In the rows, zero is written as 128.
One turn sends every row of this set to another row. A few are shown first. Where does it send the rows asked after them?
Lolaf: [140 130 121  98 140 112  86 103 109 131 143 121 128 124 142 120 152 131
 117 129 124 109 122 139 100 113  99 129 125  97 110 123 129 141 118 111
 126 107 138 165 116 149 103 129 145 116]
mudo: [132 128 130 111 129 130  95 126 133 177 127 147 137 129 113 102 179 117
 155 139 125 100 107 161 103 115 112 179 152 135 133 130 126 157 134 113
 127 131 143 124  97 166 128 118 134 101]
misoz: [140 126 125 137 149 134  81 128 121 151 129 143 109 137 109  90 138 133
 154 128 135 103 128 178 121 114 115 135 148 100 150 127 138 134 113 121
 134 127 112 157 129 134 112 134 147 111]
Mozor: [120 137 157 154 154 153  90 123 116 145 133 127 102 101 116 135 148 122
 130 150 138 115 116 153 122 106 116 164 116 118 113 102 147 122 135 134
 107 144 129 139 112 149 138  94 139 130]
Bive: [129 121 146 132 108 125  86 133 120 131 132 115 115 112 128 106 147 140
 159 147 124 103 121 157 108 100  84 156 129 127 126 102 141 131 146 144
 124 116 130 131 142 166  91 109 120 135]
tipu: [119 138 122 135 150  94 110 141 120 141 145 122 115 133 104 112 135 124
 142 134 126  77 121 155  96 125 131 166 110 112  96 116 161 139 133 138
 123 129 128 146 145 163 111  87 128 120]
sus: [136 162 163 121 124 144  82 134 129 159 139 140 103  99 118 123 152 114
 128 147 109  96 124 131 135 124 123 160 107 120 108 102 138 135 138 136
 136 110 122 146 121 117 120 107 143 112]
bef: [137 149 140 116 117 108  76 107 111 168 115 140 121 145 134 126 163 119
 134 140 137 109 116 142  98 101 106 186 127 133 114 139 146 145 149 112
 129 134 110 149 123 134 117 116 108 107]
Tafo: [122 133 133 121 121 115  80 114 128 132 112 141 114 110 129 132 149 133
 119 151 137  84 134 160  90 126 121 184 163 111 134 121 127  93 120 123
 133 111 115 151 126 185 122 146 137 134]
Pomim: [122 136 136 123 122 137  95 138 129 150 142 152 124 154 114 105 144 134
 162 145 145 102 161 147 130 106 139 168 135 102 110 126 137 133 103 136
 136 136 104 131 122 160 121 132 164 124]
pas: [121 146 142 102 105 102  80 108 121 145 146 146 145 129  99 104 153 121
 126 149 127 108 134 127 112 115  96 145 134 118  93 126 154 116 120 109
 123 126 116 124 114 165 134 138 131 111]
gezi: [125 139 115 133 118 105 100 131 135 143 122 140 122 114 113 135 161 127
 130 124 152  91 133 162  93 137 137 154 147 116 139 126 137  91 103 122
 108 117 116 156 111 157 108 127 147 105]
bito: [145 132 111 111 114 122  79 112 104 148 133 134 140 153  98 109 148 120
 144 151 143  86 133 140  99 131 109 159 134 125 114 140 146 150 102 152
 139 113 144 160 104 153 119 126 132 114]
gad: [120 136 132 137 136 127 119 124 123 162 129 129 119  88 111 145 163 122
  92 153 128 108 142 163 114 109 122 162 121 111 133 114 156 143 114 138
 144 123 103 155 114 154 111 123 135 131]
faz: [108 134 121 110 128 108  79 113 141 172 137 125 123 148 105 113 169 123
 127 161 120 116  96 134 103 113 102 165 145 110 132 124 122 157 127 116
 130 129 124 137 125 162 102  95 143 109]
Ladi: [150 156 128 136 146 155  92 113 150 137 119 149 142 100 117 129 151 123
 131 146 124  98 114 150 112 114 126 178 136 134 111 112 146 155 111 129
 137 110 102 153  94 152 144 114 131 136]
Bag: [124 147 124 113 106 113  85 108 145 120 121 163 128 126 108 128 151 132
 131 132 134  99 134 144  90 116 138 170 155 119 123 127 135  94 113 127
 117 100 101 140 122 153 128 131 145 117]
rakap: [136 146 162 146 146 139 102 124 139 152 132 143 105 132 101 119 140 118
 135 154 120 101 135 141 122 125 131 164 122 151 110 111 158 137 129 132
 156 111 144 113 117 154 135 103 143 125]
sif: [144 145 132 138 130 116  85 143 116 137 125 134 122 112 128  87 161 111
 165 127 126  77 130 153 108 106 116 158 117 120  83 120 140 147 148 127
 127 102 128 133 121 162 100 108 141 136]
Tesa: [115 133 151 129 123 109  84 136 128 134 128 132 119 127 139 113 118 150
 145 161 158 112 122 151 128 121 128 163 132 123 123 110 137 136 123 108
 137 141 104 131 142 168 138 133 131 117]
Fek: [143 127 161 147 128 148 101 114 124 156 127 122 110 124 102 118 142 119
 116 161 128  86 108 161 105 104 140 154 121 126 124  99 132 145 134 162
 134 124 140 145 144 143 125 108 154 123]
Nog: [130 140 144 141 142 147 108  94 148 157 128 139 123 108 130 129 150 121
 116 160 121  79 107 164 108 132 139 158 132 103 112 124 137 138 109 145
 147 118 101 113 107 169 105 129 128 119]
dutu: [108 134 143 125 138 115  82 130 120 152 155 134 129 125 106 103 145 121
 155 123 105 104 126 166 114 126 134 158 132 123 117 128 139 128 122 125
  88 117 130 144 137 130 124  98 108 129]
sosez: [109 129 142 116 132 108 108 131 100 129 128 120 158 127 109 119 146 124
 138 121 154 104 114 151 108 119 119 141 146 102 130 128 134 129  99 134
 131 141 134 127  97 163 117 121 134 119]
bep: [124 143 129 164 107 121  75  98 143 152 141 143 122 107 116 118 161 130
 112 142 125  94 117 138 126  91 141 157 135 135 118 123 138 147 110 147
 132 117 106 145 102 126 120 127 128 120]
kor: [120 141 156 112 143 111  94 118 109 161 117 122 127 153 128 128 184 107
 125 145 125  89 102 156  94 109 127 176 135 113 110 143 102 152 123 120
 137 130 113 146 120 150 108 109 142 125]
nuki: [130 130 129 109 141 115 123 123 121 157 131 148 138 132 132 133 179 131
 133 138 139 116 124 142  90  90 107 179 124 120 117 116 141 138 143 109
 129 147 124 121 116 158 109 114 144  97]
tari: [129 134 126 141 124 135  89 113 165 170 137 137 116 120 129 140 155 134
 108 150 129 117 113 147 120 116 124 143 138 137 116 103 168 130 110 116
 123 121 124 144 103 159  95 114 139 149]
nit: [143 138  97 133 128 103  90 114 140 134 115 143 111 114 102 127 150 127
 142 148 153  82 125 151  88 140 127 176 127 110 125 125 120 117 112 132
 126  93 118 152 106 171 125 136 140 108]
gubob: [122 141 149 160 139 154  79 125 141 162 137 131 132 109 131 114 132 109
 128 138 125 109 129 136 132 113 129 151 140 100 119 121 138 136 140 136
 126 114 145 130 122 143 102  90 152 116]
kinag: [128 126 151 130 134 121  73 135 129 149 130 146 120 116 138 123 158 132
 143 159 135  94 138 166 125 129 106 136 128 124  87 138 122 142 136 104
 114 114 100 157 136 152 143 136 160 125]
zug: [128 120 153 100 117 119  97 114 115 131 136 126 127 131 137 123 142 129
 122 143 131  71 107 163  99 116 100 169 140 127  95 123 131 129 126 132
 128 139 137 162 100 177 143 142 122 115]
teve: [117 126 159 106 133 137 106 131 122 128 156 143 136 126 111 107 160 132
 156 164  99  94 137 152 101 121 114 176 129 129 111 109 118 122 120 147
 123 113 124 129 142 149 106 110 126 133]
vimu: [120 108 126 122 145 119  95 140 145 129 136 158 105 144 115 121 128 139
 135 159 138  87 114 163 114 124 101 158 125 110 105 122 126 146 136 140
 147 116 114 181 123 135 116 122 158 112]
Tuk: [130 140 110 131 120  96  69 120 143 134 124 132 109 111 128 140 165 144
 132 131 132  89 137 136 103 113 115 160 144 116 123 120 115 112 119 118
 126  92 123 155 112 171 118 139 157 134]

faz turns into mudo
Tesa turns into kinag
Now these:
gezi turns into Bag
sosez turns into pas
rakap turns into Mozor
sif turns into tipu
tari turns into Ladi

One turn sends every row of this set to another row. A few are shown first. Where does it send the rows asked after them?
Sevo: [162  95 127 124 151  90 131 152 144 116 141 131 147 123 147 139 127 124
 131 108 120 123 136 146 128 112 104 129 131 126 163  78 140 104]
per: [129 109 115 133 136 133 113 140 156 125 128 144 145 102 140 117 144 106
 122 137 168 141 108 122 142 109 111 127 119 114 145  78 137  98]
Lut: [125 113 136 125 151 101 126 144 136 117 120 146 152 118 130 126 113 102
 129 134 133 139 135 110 150 110 116 109 126 129 167  93 112  94]
soz: [146 107 114 118 149 122 126 125 156 128 125 144 138 102 147 119 158 113
 126 129 155 124  94 137 129 107 122 121 119 114 155  64 129  92]
narot: [112  96  93 142 143 142 109 170 136 123 121  96 150  89 145 108 132 106
 131 116 114  86 141 130 134  93 135 120 130 115 157  60 127  92]
fazal: [129  98 129 138 139  98 134 139 151 143 100 109 156  93 141 107 133 136
 137 137 131 101 143 134 129  89 115 112 139 128 155 106 142  73]
borel: [141  90 145 121 135 115 133 142 132 125 138 142 150 114 153 127 124 122
 123 113 108 130 120 148 125 101  95 130 112 119 159  60 119 115]
Pude: [110 113 128 130 148 113 159 169 142 119 128 144 139  97 150 117 103 130
 140 121 153 145 121 150 149 103 120  87 114 125 152  90 143 107]
murez: [129 111 108 128 133 139 127 148 141 155 110 111 116 112 166 137 159 135
 118 127 122 110 101 135 144  92 103  77 131 124 157  83 132  99]
Ribiv: [ 99  94 133 137 174 118 141 135 133 149 125 122 168  94 124 138 144 120
 128 116 119 111 132 146 130  90 129  92 141 109 139  78 128 107]
Gevum: [113  83 118 126 155 132 173 152 158 108 109 129 137  90 164 141 132 115
 134 140 141 111 132 125 151 129 118  94 134 135 165  79 118  78]
lotur: [131  99 128 130 132 133 127 176 142 127 116 116 127 116 150 138 118 125
 128 101  99  99 154 153 164  99 105 102 122 124 142  67 132 115]
levu: [115  94 113 150 150 114 110 172 133 129 114 105 154  92 147 107  94 108
 151 108 117  97 140 130 134 120 133 110 135 118 154  72 123 106]
morom: [146 102 115 133 130 139 126 184 140 102 111 120 131 124 156 129 117 114
 119 113 115 106 142 129 139 117 101  98 118 140 142  61 118  92]
Lor: [ 92 106 110 133 151 136 162 177 134 117 120 142 144  77 155 125 111 106
 139 125 123 113 106 147 138 117 131 104 112 100 172  85 134 102]
Nusib: [ 99  80 108 107 138 131 138 187 132 112 128 107 141 101 144 129 115 119
 136 142 137 117 112 149 127 129 137 110 134  97 162  61 119 107]
Mos: [142 132 105 118 163 154 154 172 135 122 116 124 112 118 145 124 138 128
 122 116 135  95 129 135 142 106 116 102 140 111 168  61 126 104]
ruz: [129  86 104 111 149 119 124 163 107 123 142 124 174 116 144 123 147 130
 147 142 107 124 111 159 145 104 130 112 118 118 166  64 150 113]
Liv: [152  99 105 135 127 135 109 152 137 134 119 126 179  97 141 104 136 124
 141 116 142  98 131 143 130 102 144  94 132 111 140  89 133  83]
mitim: [121  81  88 128 182 139 134 155 123 108 117 133 153 118 128 123 144 119
 130 116 139  98 109 123 147  92 124 102 131 119 152  97 155  86]
beko: [128 103 132 109 126 144 117 165 126 126 116 118 172 105 160 131 131 128
 145 118 158 103 126 116 125  97 105 134 140 122 145  98 126 106]
lof: [131 108  96 117 142 134 141 149 137 115 136 125 130 107 127 118 143 129
 159 109 115  92 116 118 138 124 109  91 117 124 166  98 139 124]
revi: [117  91 111 100 144 131 118 151 123 118 136 126 161 109 110 131 147 125
 133 114 133 115 116 148 147 118 121  94 134 112 173  97 151 128]
Gid: [134 135 143 109 131 119 125 158 111 127 115 143 158 105 170 120 131 125
 137 125 131 127 109 126 140 116  99 123 125 120 147  74 140 111]
dipu: [104  74 117 121 137 131 116 159 133 129 122 109 148  84 157 121 123 117
 128 137 136 144 112 159 146 112 149 112 135 105 166  69 112  91]
tov: [125  89 103 114 150  99 150 147 114 123 127 118 138 120 149 123 138 125
 134 139  94 131 102 163 161 105 122 107 134 107 164  80 138 107]
Tekef: [136 102 140 121 122 143 144 170 135 157 124 128 128 103 139 134 137 106
 123 116 105  76 135 147 126 105 109  96 124 122 161  79 138  99]
Dur: [111  82 112 122 161 113 130 173 127 134 128 128 142  95 138 141 164 123
 148 114 106 116 128 157 154  85 105 100 134 113 170 107 144  78]
dek: [ 97  92 121 136 110 134 154 142 135 105 117 124 138  94 177 119 147 102
 137 140 129 125 111 146 127 104 111 100 148 115 154  70 119  99]
zeg: [124  97 121 164 142 109 131 137 152 130 109 114 137  91 158 110 138 121
 149 133 117 103 149 119 140 100 101 117 133 122 151  99 141  71]
nuz: [119  96  81 122 172 132 129 158 133 112 107 132 158 120 128 108 140 125
 128 142 141 118 110 123 160  97 129 101 142 122 165  80 156  84]
fopa: [108 103 146 145 152 135 127 158 132 121 117 105 183  87 143 122 118 121
 135 124 121 112 158 134 141 109 124  86 143 118 139  84 137  99]
megab: [108  78 110 136 156 131 152 168 156 113 105 118 134 101 146 154 131 116
 125 131 146 109 125 122 146 117 123  99 137 122 172  94 106  73]
tepe: [144  93 119 126 125 133 130 141 140 135 117 110 124 122 166 127 153 129
 116 126 136 107 118 147 151  81  95  77 131 129 143  89 138  91]
kofo: [114  93 118 120 126 160 147 172 127 163 102 146 145  95 154 120 139 100
 138 150 110 108 125 136 144 109 109 103 130 125 150  65 135  92]

lof turns into Ribiv
fopa turns into Gid
nuz turns into zeg
Now these:
dek turns into Mos
levu turns into borel
per turns into Gevum
morom turns into tov

